Each row is where one point has got to under a steady rotation. How many ticks took it there?
The counts run from 0 to 1003.
-.01 -.05 -.09  .00  .05  .16 -.22 -.11  .16 -.26  .02  .08  .06  .03 -.07 -.06  .12  .01  .05 -.22  .09 -.07 -.11  .08  .28 -.10  .10 -.13  .32 -.13  .26  .00 -.16 -.29  .08  .08 -.03  .01 -.02  .03  .03 -.17  .04 -.03 -.15  .08 -.01 -> 770
 .14  .11  .18  .16 -.02 -.33 -.02 -.24 -.03 -.01  .02 -.02 -.06  .24  .18 -.11 -.05  .11  .23  .09 -.16 -.06 -.21  .09 -.05 -.03 -.02  .06  .12 -.13 -.03  .02  .00 -.05  .05  .24  .06 -.04 -.14  .01  .24 -.11  .02 -.13  .07 -.04  .01 -> 699
-.14 -.08 -.12  .24 -.20 -.23  .02  .11  .17 -.11  .02  .12 -.20  .13  .17  .00 -.14 -.04  .26  .05  .02 -.09 -.07 -.15 -.07 -.03 -.05 -.09  .07 -.11  .19  .06  .00  .12 -.16  .03  .13  .15  .04 -.20  .18  .05  .05 -.02  .14 -.16 -.02 -> 483
-.12 -.08 -.27  .18  .18  .01 -.06 -.11  .21 -.04 -.06  .34  .15  .11 -.14  .07  .14  .16  .01 -.17  .13 -.15  .10  .13 -.04 -.10  .01 -.03  .05  .16 -.19 -.01  .01  .00  .07  .11  .09 -.13 -.13 -.01 -.06  .06 -.07 -.21 -.18 -.11 -.02 -> 307
 .00 -.15 -.12 -.03  .05 -.18 -.12  .09  .12 -.26  .16 -.13 -.02  .11  .06 -.08  .01  .05  .12 -.02 -.16 -.16 -.16  .17  .13  .26  .15  .02  .11 -.09 -.09 -.04 -.13  .34  .06  .10  .10  .01 -.05  .09  .14  .03 -.08 -.22  .02 -.06 -.19 -> 918
 .06 -.08 -.05  .06 -.21 -.14  .08  .05 -.30  .14  .13 -.06  .05  .00 -.05 -.17 -.13 -.02  .06  .00 -.11  .02 -.02  .16 -.27  .06 -.10  .05 -.09 -.14 -.18 -.14  .03  .31  .09 -.06 -.13 -.03 -.12  .07  .11  .31 -.15 -.10  .06 -.04 -.08 -> 478
-.02 -.01 -.04 -.01  .00 -.24 -.21  .29 -.16 -.20  .04 -.10  .13 -.02  .02 -.05 -.11  .10  .24  .11 -.09 -.23  .12 -.01  .09  .12  .11  .01 -.08 -.03 -.26 -.15 -.06  .31  .05 -.07  .11  .01  .01  .03 -.06  .13  .06 -.04 -.09 -.03  .02 -> 604
-.01 -.01 -.21 -.02  .05  .15  .04 -.01  .11  .01 -.08  .30  .13  .03 -.08 -.14  .03  .06  .10  .02 -.08 -.13  .09  .10 -.13 -.15 -.17  .12 -.12  .18 -.28 -.04  .20 -.07 -.09  .01  .01 -.15 -.23  .06 -.04  .22 -.16 -.24 -.11 -.04  .00 -> 929
 .01 -.01  .28  .06 -.09  .02 -.22 -.07 -.08 -.20 -.09 -.09  .12 -.10 -.08 -.03 -.08 -.27  .03 -.20 -.07 -.11  .05 -.10  .29 -.14  .07 -.14  .08 -.09  .14  .13 -.12  .17  .22 -.12  .04 -.05  .20  .09 -.07  .02  .08  .04  .08  .21 -.07 -> 67
 .08 -.01 -.04 -.16  .13  .05 -.27  .10 -.08 -.09 -.13  .10  .22 -.16 -.08 -.19  .00  .01  .05 -.03 -.03 -.21 -.14  .15  .19 -.30 -.06 -.07 -.02 -.10 -.12  .03  .14 -.18  .00 -.08  .01 -.14 -.19  .16 -.11  .04 -.10 -.15 -.04  .03  .11 -> 155
 .02  .24  .13  .19 -.19  .04  .07 -.02 -.13  .19 -.06  .13  .17  .00  .00  .04 -.26  .01 -.04 -.04 -.05 -.03 -.08  .02 -.23 -.18 -.18  .13 -.14 -.13 -.23  .03  .04 -.06  .20  .00 -.02 -.11 -.05  .07  .00  .34 -.06 -.01  .03  .07  .03 -> 750
 .03 -.26  .01  .07 -.08  .01  .07  .05  .22 -.11  .02 -.16  .02  .13 -.05 -.04  .26 -.04  .18  .11  .00  .06  .01  .10  .05 -.08  .05 -.17  .04 -.01  .29  .03 -.04  .00  .06 -.23 -.23  .28  .13 -.01 -.01 -.12  .07  .18  .13 -.22 -.15 -> 231
 .12 -.11  .26 -.09 -.16 -.19  .06  .01 -.06 -.13 -.10 -.18  .08  .05 -.10 -.23  .10 -.02  .17  .21 -.17 -.04  .16 -.06  .11 -.05  .04  .10  .06 -.08  .13 -.04 -.02 -.03  .07 -.16 -.28  .09  .13  .09 -.20 -.07  .12  .21  .19  .02  .02 -> 817
 .11 -.01 -.17 -.01 -.11 -.06  .02  .16  .03 -.01  .16 -.36 -.21 -.13  .07  .05  .01  .06 -.01  .20 -.01  .11 -.03  .28 -.24 -.01  .08  .09  .17 -.07  .12 -.03 -.19 -.06  .25 -.06 -.19 -.01  .01 -.15  .06 -.04  .15  .01  .13 -.12 -.10 -> 323
 .13  .00 -.10 -.05 -.16 -.24 -.07  .12 -.35 -.03 -.01 -.18  .11 -.15  .10 -.10 -.10 -.05  .16  .05  .03  .00  .09  .10 -.06  .04  .00  .03 -.06 -.14 -.19 -.19  .06  .16  .05 -.32 -.17 -.07  .04  .04 -.04  .22  .06  .06 -.02  .02  .13 -> 289
-.09 -.10 -.15 -.03 -.15 -.19  .04  .26 -.01 -.10  .00  .09  .12 -.05 -.11 -.05  .03  .14  .06  .22  .08 -.14  .22 -.05 -.16 -.04 -.02  .30  .00 -.01  .02 -.15 -.04  .03  .05 -.15 -.29  .05  .18  .00 -.18  .14  .13  .17  .15 -.13 -.01 -> 630
 .12 -.02  .10  .03 -.28  .07  .15  .08  .24 -.05 -.12  .10 -.08 -.08  .02  .00 -.02 -.04 -.07  .05  .02 -.02 -.07 -.03 -.05 -.12 -.13  .05  .15 -.12  .26  .21 -.12 -.50  .03 -.03 -.16  .02 -.03 -.05 -.16 -.01 -.12  .07  .04  .07 -.02 -> 898
 .09 -.25  .07  .03 -.01 -.02 -.15  .02  .12 -.15  .02 -.35 -.08  .04  .04 -.06  .11 -.07  .11 -.08 -.09  .06 -.24  .19  .18  .06  .15 -.24  .17 -.15  .26  .04 -.13  .04  .08 -.09 -.03  .17 -.05  .06  .15 -.24 -.01 -.02  .01 -.05 -.18 -> 420
-.06 -.26 -.03  .09 -.13 -.01  .30  .12  .22  .05  .06  .19 -.04  .19 -.06 -.08  .08  .08 -.10 -.02  .03 -.15 -.04  .14 -.24  .28 -.20 -.04  .14 -.10  .17  .09 -.12 -.05  .07  .15 -.09 -.03 -.26  .03  .07  .05 -.23 -.11  .03 -.02 -.14 -> 395
-.09 -.02 -.21  .14 -.28 -.08  .06  .00  .24 -.13  .06  .08 -.20  .08  .17 -.02 -.06  .11  .08  .02  .02  .10 -.26 -.09 -.06 -.05 -.05  .06  .23 -.22  .27 -.02 -.11 -.27 -.06  .11 -.05  .17  .05 -.14  .12  .04  .02  .06  .05 -.09  .04 -> 672
 .10 -.18  .04  .03 -.25 -.09 -.05 -.02  .07 -.26 -.13  .09  .11 -.15 -.08 -.02  .18 -.14 -.11 -.18 -.02  .11  .08 -.13  .27  .02  .15 -.06  .20 -.09  .08  .10 -.11 -.18 -.02 -.12 -.07  .08  .24  .06 -.24 -.03 -.12 -.03 -.13  .13  .02 -> 681
 .06  .12  .10  .28 -.33  .16  .07  .00 -.16  .08  .07 -.03  .06  .13 -.05  .04 -.05  .03  .20  .06 -.15  .16  .00 -.10 -.02 -.09  .09  .16 -.12 -.10 -.05 -.20 -.11 -.09  .13  .01 -.04  .20  .13  .00 -.07  .13  .07  .24 -.21  .00  .05 -> 138
 .06 -.11 -.15 -.05 -.11  .11  .08  .01 -.06  .10 -.01  .07  .16 -.09 -.18 -.12  .13  .10 -.05  .12 -.04  .03  .05  .18 -.18 -.35 -.09  .20 -.11  .05 -.13 -.11  .07 -.12  .13 -.11 -.27  .02  .01  .05 -.16  .23 -.05  .05  .04 -.17 -.05 -> 316
-.05 -.26 -.02  .07 -.16  .05  .23  .07  .22 -.01  .07  .13 -.12  .22 -.05 -.13  .03 -.07  .10 -.02 -.01 -.13  .00  .09 -.16  .17 -.22 -.12  .10 -.05  .28  .15 -.04  .04  .00  .11 -.08  .03 -.22 -.03  .07  .05 -.23 -.06  .12 -.02 -.17 -> 394
 .20 -.11 -.04 -.09 -.13 -.08 -.10  .29  .10 -.21 -.11 -.11  .06 -.15  .09 -.10  .09  .01  .16  .17 -.17  .00  .04  .03  .20  .28  .08 -.07 -.04 -.01 -.16 -.06 -.02 -.01 -.15 -.19  .10  .15 -.09  .02 -.17 -.03 -.19 -.14 -.19  .01  .02 -> 954
 .20 -.13  .25  .07  .08 -.17  .00  .16  .01 -.07 -.04 -.23  .00  .11  .07  .03  .14  .17 -.02  .09 -.09 -.09 -.05  .31  .06  .38  .06 -.11  .07 -.09  .00  .02 -.23 -.05  .20  .03  .07  .07 -.16  .06 -.02 -.26 -.12 -.07 -.15 -.01 -.12 -> 422
-.10  .08  .10  .09 -.07 -.27  .10  .05  .33 -.12 -.19  .17  .09  .08  .14  .17  .05  .12  .02  .04  .07  .12  .01  .00 -.11  .00 -.06  .28  .04  .08 -.13  .07 -.06  .01  .14 -.23 -.05  .09  .30  .06 -.11  .17  .14  .05  .09 -.09 -.18 -> 223
-.12  .04 -.26  .16  .05 -.10  .12  .02  .00  .16  .11 -.05 -.08  .13  .03  .05 -.10  .09  .16 -.01  .17 -.12  .07  .23 -.40 -.10 -.17  .02  .03  .09  .00 -.08  .02  .16  .19 -.07 -.13 -.13 -.09 -.10  .20  .19  .15 -.04  .03 -.18 -.06 -> 974
 .08  .08  .25 -.07 -.09 -.02  .22 -.02  .19  .02 -.11  .16  .04  .09  .03 -.08 -.07 -.10 -.05  .02 -.10 -.11  .04  .09 -.19  .15 -.28  .13  .08  .00  .01  .18 -.01 -.05  .15 -.02 -.12 -.21 -.16  .10 -.05  .16 -.16 -.11  .11  .18 -.14 -> 124
 .14  .13 -.06  .04 -.08  .04 -.03 -.04  .45 -.17 -.18 -.04 -.10 -.17  .11  .14  .13 -.13  .03  .09 -.08  .22 -.01  .03  .04 -.23  .06  .07  .08  .23 -.04  .11 -.04 -.25  .01 -.13  .08  .02  .12 -.17 -.11 -.07  .04 -.15 -.07 -.05 -.11 -> 186
-.01 -.13 -.09  .16 -.03 -.08  .06  .23  .01  .02 -.11 -.05  .19 -.14 -.10  .20  .14  .06 -.10 -.01  .24  .03  .14  .20 -.08 -.03 -.03 -.03 -.04 -.03 -.05 -.05 -.09  .01  .21 -.41 -.18  .13  .23  .05 -.24  .15  .04  .16 -.05 -.15 -.08 -> 721
 .02 -.06 -.02  .18 -.19 -.15  .00  .00 -.35  .11  .13  .08  .09  .09 -.13 -.18 -.15  .09  .07  .02 -.14 -.06 -.08  .06 -.22 -.04 -.05  .07 -.15 -.17 -.22 -.17 -.01  .27  .08  .14 -.09  .01 -.07  .08  .07  .26 -.09 -.06 -.03 -.03  .01 -> 479
-.06 -.05 -.26 -.10  .09  .29 -.25  .02  .12 -.22  .07  .02  .08  .01 -.06 -.11  .03  .03  .18 -.19  .08 -.14 -.15  .11  .29 -.18  .06 -.12  .19 -.09  .19 -.07 -.10 -.29 -.01  .05 -.02  .03 -.05  .05  .04 -.08  .01  .01 -.18 -.01  .08 -> 769
 .10  .06 -.02  .21 -.18  .13  .15 -.32 -.04  .16 -.10  .00  .06  .03 -.12  .03  .09 -.12  .07 -.03  .05  .21  .09  .10 -.27 -.34 -.12 -.02 -.01  .10  .00  .02  .10 -.26  .16 -.12 -.23 -.05  .02 -.02  .01  .11  .04  .01 -.02 -.04  .05 -> 625
-.10 -.09 -.28  .05 -.13  .25 -.01  .29  .12  .00  .00  .30  .14 -.04 -.07  .04 -.04  .09 -.01 -.09  .10 -.08 -.07  .05  .02 -.09 -.06 -.02 -.05 -.14 -.06 -.05 -.05 -.18 -.05 -.08  .05  .14 -.03  .01 -.11  .30 -.18  .02 -.17 -.07 -.02 -> 181
-.07 -.11 -.03  .18 -.06 -.13  .19 -.23  .27 -.01 -.11  .17 -.13  .07 -.12  .06  .16 -.14 -.04 -.02  .11  .00  .18 -.04 -.17 -.28 -.12  .00  .18  .13  .26  .18 -.01 -.10  .13  .00 -.17 -.12  .08 -.15 -.03 -.06  .12 -.15  .14 -.08 -.09 -> 934
 .07 -.06  .02  .14  .07 -.24 -.07 -.14 -.19  .07 -.02 -.07  .08  .16  .13 -.14 -.03  .10  .19 -.08  .07 -.02 -.30  .21  .02 -.16 -.10 -.18  .03 -.26  .00 -.04  .20 -.02  .02 -.05 -.05  .01 -.17  .09  .25  .05 -.03 -.03  .11 -.13  .02 -> 697
